One vector is turned by the same rotation once a step. Each row is the vector after some number of steps, and that number follows the row.
The counts run from 0 to 487.
[125 128 107 153 145 146 119  95 127 143 153 138  98 117 169 124 113 100
 120 130 115 152 112 116 160 107 152 158  65 174 133 145 127 112 122 123
 122 104  83 124 160  86 168 153 131 145 182 147 110 112 135 133 104 107
 126  94  91  92  93] : 236
[165 109 124 132 154 133 141  75 103 126 190 126 128 126 136 124  98  93
 106 119 112 133 142 132 174 122 144 165  54 159 126 170 110 160 120 108
 134  94  98 130 169 111 153 117 133 110 131 124 133 126 125 164 109 116
 126 138 103  99  88] : 67
[130  85 112 175 139 143 131 101 138 144 167 135 122 120 153 140 113 132
  94 136 121 148 126 150 153 123 114 155  47 132 119 184 122 143 111 144
 133 101 107 123 147  83 166 146 134 155 146 157 129 108  88 121  98 118
  87 111 100  91 128] : 160
[123  90 111 135 129 157 143  83 121 122 167 128 138 159 134 117 124 123
 115 110 128 163 116 122 160 108 137 144  73 176 139 169 143 126 132 132
 133  88  71 141 158 105 156 136 123 126 179 143 150 109 109 139  92 131
 122 103  98  99  88] : 244
[158 100  90 155 149 130 119 129 127 121 198 157 103 118 151 123 121  81
 138 124 129 144 138 126 148 131 150 153  59 167 124 160  97 125 145 133
 126 129 139 117 165  99 166 170 152 114 136 121 111  98 145 134  96 130
  92 118 120 107 128] : 485
[135 112 126 160 140 148 123  88 127 112 159 149 111 120 137 157 123 128
 112 126 134 156 112 118 171 100 151 160  60 171 134 139 113 135 140 115
 130 118  93 121 165  91 159 163 140 131 164 144 115  92 144 141 123 114
 133 125  77  75  93] : 238
[173  96 113 144 121 163 142 113 122 128 173 158 128 137 149 124 119  70
  93 135 110 123  95 150 167 131 151 149  65 155 142 151 112 158 118 144
 120 102 120 126 176  95 145 165 139 123 131 126 124 106 125 116 102 124
  87 137 106  86 120] : 336
[141 115 131 164 125 169 115  89  91 142 180 160 112 124 137 129 115  91
 120 124 105 158 112  93 152 100 155 142  91 199 110 157 138 116 114 131
 115 102  99 142 179  93 146 134 144 128 144 127 140 129 123 127  95 101
 113 133 122 108  95] : 414
[127  69 102 151 133 148 113  99 108 112 189 163 128 150 135 136 101  95
 134 108 150 157 135  96 146 111 148 153  83 167 109 182  99 126 121 112
 140 116 125 134 170 114 157 162 141 108 131 128 145  93 133 140  99 115
 104 139 111 108 120] : 283
[126  90 122 151 127 157 151  93 121 116 170 143 136 152 125 136 135 140
 109 117 131 167 111 117 160 108 141 145  82 185 137 168 150 131 133 116
 141  93  80 140 158 103 150 140 112 116 167 138 155 112 108 144 100 136
 128 113  93  85  89] : 243
[121 116 130 149 135 134 104 104 113 101 196 161 139 117 147 136  91 110
 119 122 138 158 103 116 174 101 173 141  87 133 124 165 116 137 112 118
 131  94  99 130 172 102 169 149 133 125 117 135 116 100 147 138 116 118
 118 124  92  87 102] : 260
[168  80  98 180 131 128 106 116 138 107 196 136 128 102 147 122 104 114
 133 132 113 127 121 140 162 107 157 146  56 116 129 169 119 167 117 120
 135 104 113 130 173 101 146 123 143 134 120 145 125 103 125 148 108 121
  96 124 101 111  98] : 185
[143  86 108 194 137 155 133 143 127 142 196 162 109 115 145 111 120  92
 143 119 116 149 122 119 139 118 144 141  92 176 117 171 132 123 116 141
 132  96 126 142 171 101 161 158 136 127 126 138 136 107 100 121  73 134
  83 118 137 112 125] : 480
[129 111 125 170 111 146 128 103 134 122 184 150 128 104 150 109 118 143
 136 132 101 172 111 123 169 101 137 135  46 153 121 160 153 144 126 137
 110  91 102 137 161  74 170 107 146 130 150 139 128 132 108 119 109 117
  99 112 124 104  92] : 51
[135 106 105 136 155 140 111  99 125 110 199 125 135 130 155 125 119 129
 114 112 128 145 115 122 143 140 145 153  71 143 121 190 141 112 146 109
 127 111 103 128 152 103 175 153 124 122 133 138 126  94 143 156 105 154
 131  91  88  90  84] : 107
[152 107 109 173 133 170 124 123 142 149 165 136 117 119 158 121 128 114
 106 116 111 128 116 130 127 143 126 175  46 175 145 161 141 155 127 129
 128 116 114 100 159  97 148 139 125 126 151 160 122  94 110 137  96 139
 121  95  93  86 118] : 19
[129 104 121 170 130 134 123  90 142 130 167 135 114 130 170 114  98 105
 130 109 126 157 150 112 161 112 140 142  53 166 117 149  94 128 118 107
 137  97 117 123 154  79 181 131 153 119 158 140 107 131 119 146 113  89
 106 123  92 121  93] : 75
[157  99 102 174 117 148 108  95 113 146 182 132 111 117 136 108 118  94
 144 124 101 151 147  97 147 104 141 148  52 190 122 166 130 139 118 128
 122 102 109 134 176 107 135 102 154 112 151 127 146 123 125 132  94 104
 111 116 127 135  99] : 210
[141 112 103 173 162 132 106  96 121 140 173 134  97 113 165 130 101 102
 119 120 114 149 122 123 139 125 145 152  87 153 124 165 102 104 115 124
 132 104 101 128 152  93 164 155 136 148 150 150 104 102 136 161  97 113
 115 108  87 109  78] : 97
[125 105 124 184 128 145 119  99 122 119 169 145 123 136 137 125 102 101
 124 105 148 166 131  96 144  97 160 153  85 178 133 162 115 157 103 108
 147  97 113 109 170 101 142 123 143  98 144 149 126  99 128 151 113 110
 130 126  89 106 112] : 80
[117 101 111 173 135 165 127 116 103 114 201 152 131 118 119 130 113 127
 124 105 137 171 115 117 148 114 141 143  85 170 119 182 156 119 131 145
 122 105 115 131 167  95 166 146 143 115 134 127 145  96 127 108  95 133
 104 107 124  90 122] : 125
[141 124 121 137 161 152 137  91 124 124 183 134 114 127 159 130 112  86
 120 106 131 141 138 115 171 122 146 156  73 193 114 149 113 125 135 102
 130 120 110 127 169 106 178 159 145 106 148 120 118 107 141 140 113 126
 138 123  96  78 100] : 420
[129 102  93 159 155 140 110 103 133 117 192 106 135 135 150 116 110 114
 129  95 131 153 125 115 129 133 139 148  77 156 138 177 137 108 134 115
 136 110  97 127 156 108 179 151 135 121 159 138 136  83 144 144  98 150
 124  86  87  94  84] : 106
[143  97  95 166 129 118 116 104 150 128 167 141 100 126 158 109 104 106
 151 132 127 143 137 128 151 104 150 163  33 149 133 161  96 161 130 133
 138 104 120 121 159  88 138 132 150 135 152 157 107 113 114 147 113 102
 101 132 108 114 108] : 367
[157 111 104 160 129 131  94  94 130 117 171 148 105  98 162 144 141 123
 128 149 109 138 108 128 163 115 144 158  38 155 122 150 124 128 149 119
 115 134 105 133 166  93 154 135 137 139 166 133 124  97 142 139 117 115
 124 102  88  96  93] : 33
[185  97 112 164 141 136 122 105 122 136 193 149 101  95 139 126 124 109
 131 126  98 120 141 126 166 119 144 162  49 174 109 156 119 153 127 113
 132 122 117 140 180 104 133 127 143 118 126 126 130 123 130 154 108 110
 113 137 123 106  93] : 207
[164 105 107 173 139 120 133 118 127 125 188 163 102  97 142 129 125  72
 123 141 124 137 140 145 180 119 137 149  52 165 123 156  99 153 137 125
 130 117 126 128 169  98 156 143 140 114 145 111 120 113 123 141 113 101
 107 126 120 115 117] : 346
[149 108  94 192 133 151 129 118 111 111 198 166 115 110 134 118 109  82
 134 107 134 145 103 120 157 109 168 146 114 186 123 163 146 122 119 136
 129 104 125 133 175 100 150 158 138 109 131 128 134  94 132 117  97 120
 118 124 129  89 104] : 123
[153 100  90 165 116 151  98 105 123 122 167 163 109 131 153 118 128  75
 129 124 128 129 101 113 123 124 154 171  46 167 136 160 111 162 127 133
 128 132 134 105 168 100 120 144 133 106 142 145 122  93 132 136 110 117
 123 118 102  96 118] : 14
[136  85 115 180 108 146 141  94 132 109 169 150 140 146 143 108 118 107
 128 116 123 168 105 113 159 100 153 129 101 160 133 159 134 124 111 124
 126  80 110 150 159  80 140 126 126 123 160 144 132 129 100 147  99 106
  91 125 108 114  67] : 253
[136  85 124 165 157 134 129  83 120 116 173 131 123 130 146 142 111 131
  85 126 116 152 122 143 145 138 128 145  71 124 126 178 104 114 132 130
 130  91 112 127 140  78 166 159 125 151 146 144 131 105 119 160 109 113
  84 130  75  98  81] : 452
[154 102  97 190 150 118 130 118 139 121 170 154 104  99 138 141 116  90
 116 146 132 130 125 155 167 111 139 164  64 142 135 166 100 154 127 131
 139 107 112 121 157  94 142 160 123 139 145 149 117  96 105 149 112 109
 105 121 100  85 117] : 163
[130  97 107 166 152 134 108  91 126 147 163 129  95 133 166 126  97 119
 126 122 117 165 131 103 136 115 140 152  71 146 127 171 108  98 115 132
 126  98  91 132 146  80 166 153 138 157 160 158 111 114 125 150  96 110
  97 117  99 117  81] : 96
[134 102 116 143 124 150 140 113 120 111 188 167 130 147 138 111 104  81
 130 106 143 159 100 109 169 105 177 144 101 170 146 162 119 140 110 122
 133  85 103 130 175 102 151 160 125 104 131 135 124 100 133 138  99 133
 117 135 102  88 108] : 262
[143 105 108 198 152 145 125 112 142 116 190 135 121 108 159 124 100 104
 127  99 130 137 112 135 162 121 152 140  97 147 117 150 121 112 119 132
 128 107 134 138 169  77 169 165 162 135 129 150 105 106 131 129 103 123
  90 132  98  88  90] : 119
[144  78 116 138 123 140 105 112 137 101 171 166 111 131 156 148 143 112
 108 147 119 156 110 133 155 131 133 149  45 143 142 164 100 141 142 118
 131 122 115 124 155  90 153 165 119 125 150 126 130  88 130 153 111 129
  96  98  78  98 105] : 173
[178 105  87 167 152 139 113 102 132 149 165 122 104 115 146 129 114  99
 114 131 106 107 117 149 151 132 143 178  50 147 136 153 128 153 125 138
 136 124 104 123 168 108 136 148 136 142 137 159 119 101 127 146 106 124
 118 123  96  83 100] : 23
[146  94 128 136 125 152  89 120 114 115 184 154 120 125 150 140 112 109
 117 131  96 154  98 113 149 123 151 148  38 148 143 148 117 159 128 134
 116 117 116 112 178  99 166 145 148 129 118 132 121  93 151 124 111 130
  90 115 101 101 115] : 195
[146  93  81 142 114 145  84 102 119 129 177 155 106 134 164 124 117  82
 139 136 122 133 106 100 133 122 157 172  37 155 131 170 108 144 122 138
 125 132 130 115 170  98 133 154 146 124 137 144 124  97 143 127 113 109
 123 114 108 101 122] : 13
